Families of rows that turns and mirrors carry onto each other, the same ones carrying the whole set onto itself: the rest of each named row's family, in list order:
4 families of 8 rows:
bes: [ -9   0   8  -9 -14  -9  -1   4  12   7]
femep: [-22  -1 -11  -9 -12   0  -8   4  -9  -4]
Kugoz: [  6   3  17 -12 -11   1 -22  26   4   4]
zopup: [-16   3 -12  -4  -5   7  -5   3  -6  -4]
vezo: [-19   2   2   1  -3  -3 -29  18   4   0]
zer: [  6  -4   8 -16 -11   3   1   8 -13  -5]
Sabe: [ -5   5  10   2 -21  -5 -14   3  14   1]
tilu: [ 12  -2  -1 -13 -16   7  -1   8   0   3]
Vun: [ -5 -14  -3 -16  -5  16 -14  22  -9  -8]
sep: [  0  -4  24 -10 -10   0 -15  26   4   0]
zizap: [-13  -5  15  -6 -19   5 -19   7 -13  10]
Tanal: [-17   2 -11  -1 -15   7 -10   0  -5  -3]
Refi: [-15 -11  12  -2 -11   7 -13   9 -11  13]
Gef: [-20  -3  -7  -3 -22  11  -5   7  -3  -1]
pof: [ -9  -9  18 -13 -15  14 -18   5  -1   9]
fone: [ -8   2   4  -5 -21 -13  -6  11  10   9]
bosam: [  8  -6   1 -15 -16   0   0   8  -9  -3]
Nek: [ -9 -11  12  -6 -16   9 -17   8  -6  16]
goro: [-23  -7   8  -2  -9   4 -26  16   5 -10]
koban: [ -4   6  -6 -12  -8  -3 -12  18   8 -21]
pefe: [-22   4   4   2  -5   3 -21  20  12   2]
Vefa: [ -8  -6   1 -10  -9  18 -18  24 -14 -10]
Zetup: [ -2  -1 -11  -1 -10  -4 -10  20   7 -16]
pofa: [  3   0   5 -22 -19   4   0  12  -9  -1]
sizuv: [  4  -7  18 -16 -10   0 -18  26   6  -2]
funim: [-21   1   6  -3  -8   7 -29  18  11  -2]
Nedi: [ -8   0   2 -17  -2  14 -22  19 -14  -9]
simi: [ -5   0   6  -7 -15 -11 -10   3  16   5]
rufi: [ -1  11   1 -12  -4  -1  -7  20   9 -16]
Kada: [ -3   7  -9 -16  -4  -4 -10  23   9 -10]
Rizuf: [ -7  -1   5  -4  -2  15 -19  24 -14 -10]
tave: [  8  -7  15 -12  -3  -1 -23  18   8  -6]

Which other rows belong to the same family as Sabe? tilu, Vun, Gef, pof, goro, Zetup, tave
Which other rows belong to the same family as pofa? femep, Kugoz, vezo, zizap, fone, Nedi, Kada

Families of rows that turns and mirrors carry onto each other, the same ones carrying the whole set onto itself: the rest of each named row's family, in list order:
4 families of 8 rows:
Pil: [ -6   1   0 -18  13  -2  -3  -4  -7   2  -5  -4   8  12  -5   6  -1 -11
  -4  -2 -14  -9  -5   5  16 -24]
Mure: [  1   0   3  -1  16   3  16   7  -3   2  -9   1   3  12  -3   4  -2   4
   8  -8  -6   7 -10  -9  16  14]
sas: [  3   1   8  -2   7  -5 -23   0   5   7  15   2  -2 -14  10   3   9   0
 -24   7  -6  -7   0  11  -4 -15]
Pageb: [ 12  -4 -12  -2   7  13  -5  17  -1   6   6  -1  -1  11  14   5   5  -4
 -13 -12 -17 -17  -6  -6  -2  -5]
sedis: [  6   4  11  -3   8  -6 -23   2   2   3  13   0  -2  -7   9   6  12   0
 -17  12 -10 -10  -2  10  -7 -22]
Konu: [ -9   8  24  -3  14 -10   4 -10   3   3   1   9  -3  -8  -7   8   2  11
   1  15   0   6  -5   9   8   0]
Nonik: [ -4   4  23  -6  11 -13  -2 -11   0   2  -2   5  -2  -6  -8   5   5  11
   2  16   1   9  -7   5   6  -6]
lupi: [ 11   5   7  14  11   3   1  12   6   9  10   3  -9 -12  11   3   4  12
 -12   1  -3   0  -8  -5 -11  15]
som: [ -7   7   5   7  18  -9   2   8 -12   1  14   3  -4  13  -5   3  -4  18
 -11  -6 -23   5  -1  17   7  -7]
Votek: [-10   3   4 -16   9  -5  -5  -6  -8  -3  -1  -5   9  14   3   5   4  -9
  -7   1 -16 -11  -4   7  14 -24]
Tos: [-10   2   7 -19   9  -5  -5  -1  -6  -3  -2  -6  11  11   2   4   0  -7
  -1   3 -15  -8  -6   9  15 -24]
pulup: [ -4   5  24  -3  16 -10   1  -9   2   1  -2  -1  -2 -11  -6   7   8  10
  -1  17   0  12  -9   5  11   1]
muva: [  2   1   6  -2   6  -6 -18  -2   2   3  17   3  -5  -8   8   4   7   1
 -20   9 -12 -14   0  12  -9 -21]
pom: [ -7   7   7   7  21  -9   3  13  -9   1  16   1   0  12  -1   2  -8  17
 -15 -10 -24   1  -3  12   0  -5]
mido: [ -2   4   0   2  19   8  22   5  -3   3  -7  -1   1   9  -1   1  -2   5
   5  -9 -10   3 -10  -5  14  13]
Zetod: [ 11  -5 -14   1   7   8  -7  17  -3   5   5  -6   1  11  12  -2   4  -6
 -12 -13 -20 -14  -4  -6   0  -7]
vodam: [ 10  -4   2  -9   2   7  -4  -8   8   4  -8   1  -2  -8   7   5  14 -12
   2  12   6  -7  -7  -9   7  -2]
lutan: [  0   2   3   0  14   4  20   7  -5   1  -9   0   0  16  -6   4  -3   6
  12  -6 -13  -1  -9  -7  12   9]
Satu: [ 15  -1   0  -9   7  11  -1  -3  11   4 -11  -2   2  -7   6   3  10 -12
  -1   8   4 -10 -10 -13   7  -4]
buk: [ -7   3   4 -15  17   0  -1  -5  -7  -3  -4  -5   7  14  -3   3   7  -7
  -1   2 -18  -6  -5   8  19 -24]
ker: [ -9   8  21  -1  16 -14   3 -11   0   0   2   4  -2  -8  -8   3   2   9
   1  14  -1  11  -4   9   9  -3]
gib: [ 13   0   5  13  14   4   4  11   8   8   9   8 -12 -11   3   2   2  14
  -6   1  -3   5  -6  -4  -7  17]
mazor: [ 11  -6   4 -11   4   7  -3  -7   8   2 -12   1  -1  -6  10   2  10 -12
   0  12   2  -9  -4 -10   8   4]
vifas: [ 12   1   3  17  12   3   2   8   6  10   8   9 -13  -8   2   2   6  13
 -11  -1  -5   0  -4  -6  -6  17]
bop: [ -1   4  -1  -4  16   4  21   4  -4   3 -10   5   4  13  -2   3  -2   2
  10  -7 -13   2 -10  -8  14   7]
gaf: [  8   0   8  15   9  -1   0   9   6   4  13   9 -11  -8   9   2   5  17
  -8   3  -4   2  -4  -2  -9  18]
notug: [ -9   9   6   9  17  -8   0  14  -8   4  19   2  -1   9  -6   4  -4  18
 -12 -10 -22   2  -5  14   0 -10]
pov: [  4  -1  10   1   7  -6 -22   2   3   2  18  -3  -7 -10   8   5   8   2
 -22   8  -5  -8   0  11  -7 -15]
telo: [-11   9  12   8  20  -9   2   9 -12   2  17   0  -4   9   2   3   0  17
 -11  -5 -24   4  -2  17   0  -4]
Dobet: [  7  -3 -16   2  10  10   0  16  -1   4  11  -1   0  10  13   3  -1  -6
 -14 -15 -19 -16  -2  -2   2   0]
bivok: [  7   3 -12   2  12  13  -2  15  -2   5   8  -1   0  13  14   0   2  -5
 -12 -13 -21 -18  -3  -1  -4  -9]
boted: [ 10  -6   3 -10   3   6  -5  -3  11   4  -6   1   2  -9  10   5   9 -13
  -1   7   5 -12  -8 -14   1   0]

Which other rows belong to the same family as vifas? sas, Konu, Tos, Zetod, lutan, mazor, notug
Which other rows belong to the same family as bivok? sedis, lupi, pulup, mido, Satu, buk, telo
Which other rows belong to the same family as Dobet? Pil, Mure, Nonik, som, muva, gaf, boted

Families of rows that turns and mirrors carry onto each other, the same ones carrying the whole set onto itself: the rest of each named row's family, in list order:
4 families of 8 rows:
nafo: [ 11  -1 -11  -5  19   3 -14   4   1   4   6  -8  16  -1   8 -14  -6   2
 -12 -14]
lotos: [ -7  -4  10 -10  -9 -10  21  -8  -1  -6  -4  -1  19  -4   6  -1  -8  -1
  -8   2]
tudo: [ 11  -5 -12   2  14  -6 -19   4   0   5   5 -15  14   2  13 -11  -9   9
 -13  -6]
lirol: [ -2   7  -3  -4   2  12   1   3  -8  -6 -18  -2  10   4   0  -7  -5  26
   0  13]
ziz: [-11  -8  -9   0  -9   3 -12   0  -7  -1   8   5  11 -11  -6   6 -15 -11
  12   1]
Fas: [ -8  -7 -11   6 -14   1 -15  -4  -7   3  12   0   9 -10  -4   3  -8  -8
  13  -3]
gufam: [ -9  -6 -11   2  -9   5 -12  -3  -6   1  12   4  10 -12  -7   3  -9 -12
  13  -5]
Dolog: [ -6  -6  10  -6 -12 -14  18  -9  -2  -5  -4  -5  18  -2  10   1  -9   2
  -8   6]
giva: [ -4  -6   9  -3 -16 -17  15 -10  -1  -3  -1  -9  16   0  11  -1  -6   5
  -8   4]
vor: [ -1  -4   6   0 -18 -16  14 -13  -1   1   2 -11  14  -1  10  -4   1   4
  -7   0]
tukib: [  8  -7 -10   0  14  -7 -19   6  -2   2   2 -15  14   3  14  -8 -15   9
 -13  -1]
tuzap: [ -3   0   8 -10 -10  -6  22 -11   2  -1   2  -2  18  -6   4  -7   1  -4
  -5  -8]
rozem: [ 13  -2 -12  -1  16  -2 -17   3   0   5   7 -12  14   0  10 -14  -6   6
 -12 -12]
vema: [  2   6  -6   3  -4   8  -4   0  -8   0 -15  -9   7   5   1 -10   2  30
   0  10]
gusi: [  0   0   6  -5 -13  -9  18 -13   2   1   5  -6  17  -5   5  -7   5   0
  -6 -11]
vaneb: [ -9  -9 -10   7 -14  -1 -16  -2  -8   1  11   0   8  -9  -3   5 -11  -7
  12   2]
puz: [ -7  -6 -11   4 -12   3 -14  -4  -7   3  12   1   9 -11  -6   2  -7 -10
  13  -4]
guf: [-10  -6  -9   0  -9   5 -11  -1  -7   0  10   6  11 -12  -6   4 -11 -12
  13  -3]
Nuleb: [ -1   5  -4   1  -1   9  -2   1  -9  -4 -17  -7   8   4   2  -8  -3  28
   0  14]
tofed: [  4  -6  -8  -8  22  -1 -12   9  -1  -3  -2  -6  18   1  10  -7 -20   4
 -14   0]
balu: [  5  -4  -8 -10  24   3 -10   8   0  -1  -1  -3  18  -1   8  -9 -17   1
 -12  -6]
zib: [  5   9  -7   3  -4  11  -3  -2  -7   1 -10  -9   6   3  -1 -13   7  28
   1   4]
Risid: [ -1  11  -4  -7   5  19   4   1  -6  -4 -15   1  10   1  -5 -12   2  21
   1   4]
mumu: [  8  -1  -9  -9  23   4 -10   6   2   1   3  -5  18  -2   6 -12 -11   0
 -12 -12]
sil: [-12  -9  -9   3 -11   1 -13   0  -8  -1   8   4  10 -10  -4   7 -16  -9
  12   4]
narod: [  4  11  -7   0  -1  15  -1  -2  -6   1 -10  -5   7   2  -2 -15   9  26
   2   0]
runa: [  5  -8  -8  -4  17  -5 -15   9  -2  -2  -1 -11  16   3  13  -6 -20   8
 -14   2]
Bined: [-10  -9 -10   5 -13  -1 -15   0  -8   0   9   1   9  -9  -3   7 -14  -7
  12   4]
Nuna: [ -6  -1   9 -12  -8  -6  22 -10   1  -4  -1   0  19  -5   4  -5  -3  -3
  -7  -4]
Movor: [  2  11  -6  -4   3  18   1  -1  -6  -1 -11   0  10   0  -5 -14   7  22
   2  -1]
Tipo: [  1  -1   6  -2 -17 -13  15 -14   0   2   5  -9  15  -3   8  -7   5   3
  -7  -6]
ton: [ -2   8  -3  -6   5  16   3   3  -7  -5 -18   1  11   1  -3  -9  -3  23
   1   9]

Which other rows belong to the same family as ton? lirol, vema, Nuleb, zib, Risid, narod, Movor
Which other rows belong to the same family as tuzap? lotos, Dolog, giva, vor, gusi, Nuna, Tipo

Families of rows that turns and mirrors carry onto each other, the same ones carrying the whole set onto itself: the rest of each named row's family, in list order:
9 families of 4 rows:
zukiv: [-16  -3   4  12  12  -6  -9   8   0   3   6   5   9  -6 -18]
vogo: [ -2   6 -18   6  -7  -4   3   8   9   7   8   3  -8  13   5]
veni: [ -1  -2 -12   5 -20  -2   7  12   0   3  10  -1  -3  11   3]
bura: [-11  -6   3  -8   2  -3  13  -9  -8  -7   2   8   7 -15  -4]
kede: [-21   2   8  10   8  -1  -6   6  -8  -1   4   7   6  -2 -18]
kir: [ -3  -1   8 -11   5  -7  12  -7 -10  -5  -2   6   9 -12  -6]
Pozom: [  1   0  14 -10 -13 -18 -11   7  15   4  -3  -1   2   6   5]
Zali: [-12   0   0   7  17  -1 -11   8  -4   7   5  10   9   1 -15]
kovi: [ -2  -7   0  -7   6  -7  12 -11  -6  -3  -1   2   2 -15  -6]
Semo: [-12  -2   4  14   8   6 -10  13  -5   4   4   5   8   0 -14]
Vago: [-14  -2   7   5   2  -7 -13  13  -7   4   9  11  13  -5 -17]
Ber: [-10   7 -10  12 -13  -2   4  10   8   5  15   4 -10   8   1]
zuvam: [ -3   2  -8  11 -17  -3   3  12   5   5   9   1  -6  16   5]
Nalil: [  2   7   9 -12  -7 -13 -15   8  11   2  -5  -1  -3   5  13]
tob: [-13   1   6  -9   4  -5  12 -11 -10  -5  -3   6   4 -14  -5]
tigob: [-15   0  12  11   8  -3  -5   6  -3   0   3   8   4  -1 -21]
zat: [  0   1   4 -17 -13 -17  -8   9  11   0  -1   0  -3   8  12]
niv: [-13   2   0 -11   2 -10  10 -14  -2   0   1   8   9 -14  -6]
fola: [ -1   4   4 -12   1  -5  12  -8  -1  -2  -6   6   6 -18  -3]
Kirem: [ -1  10  -4   7 -17   2   7  12   7   5   4   0 -10  15   3]
zagof: [ -5   4  10 -11 -13  -8 -11   9  12   0  -3   4   3   5  18]
duted: [ -3   4 -10   2 -16  -7   1  17   6   7   9   1  -9  16   2]
tig: [ -2   1  -4 -12  12  -6  12  -9  -4  -2  -1   7   7 -11  -6]
kab: [ -3   8 -12   5 -12   1   5  16   4   7   8  -4  -8  10   6]
Zumis: [ -2  -2  15 -14  -4 -11  -9   1  13  -5  -1  -5  -5   4  13]
fisut: [  0   1   5 -13   0 -13 -11   3  17   4  -3   0  -1  11  14]
tugor: [ -7   8  -8  10 -18   1   4   9   7   6   2   0  -7  13   5]
Foso: [  1  -1  11 -11 -14 -16  -7   4  15   0  -2   0   1   6  14]
Pivev: [ -5   4  11 -10 -12  -9 -10   3  13  -1  -9  -2   0   8  16]
vovur: [-14  -3   4   7  11   1 -11   1  -8  -1   5   3   4   5 -20]
zusil: [-13   2   6  11   6  -3  -6  10 -10   4   8  12  10  -3 -19]
guga: [ -5  12 -10   6 -17  -2   2   6   8  14   4   5  -6  12   0]
bas: [-11  -6  -1   8   7  -5  -3   8  -7   4   4   8  10  -4 -23]
rin: [ -4  -8   2 -12   5  -9   8  -5  -7  -1  -4   5  11 -13 -11]
vore: [ -3   1   4 -15  -8  -4 -11   3   9  -3  -5  -7   4  12  15]
fuvo: [  1  -2   4 -12   0  -7  17  -6 -11  -5   2   0   5  -9 -11]

Which other rows belong to the same family as Zali? vogo, tig, fisut
Which other rows belong to the same family as vore? niv, vovur, guga
Which other rows belong to the same family as Kirem? bura, tigob, zagof
Which other rows belong to the same family as bas? zat, duted, rin
Which other rows belong to the same family as tugor? kede, tob, Pivev
Which other rows belong to the same family as Nalil? zukiv, kovi, kab

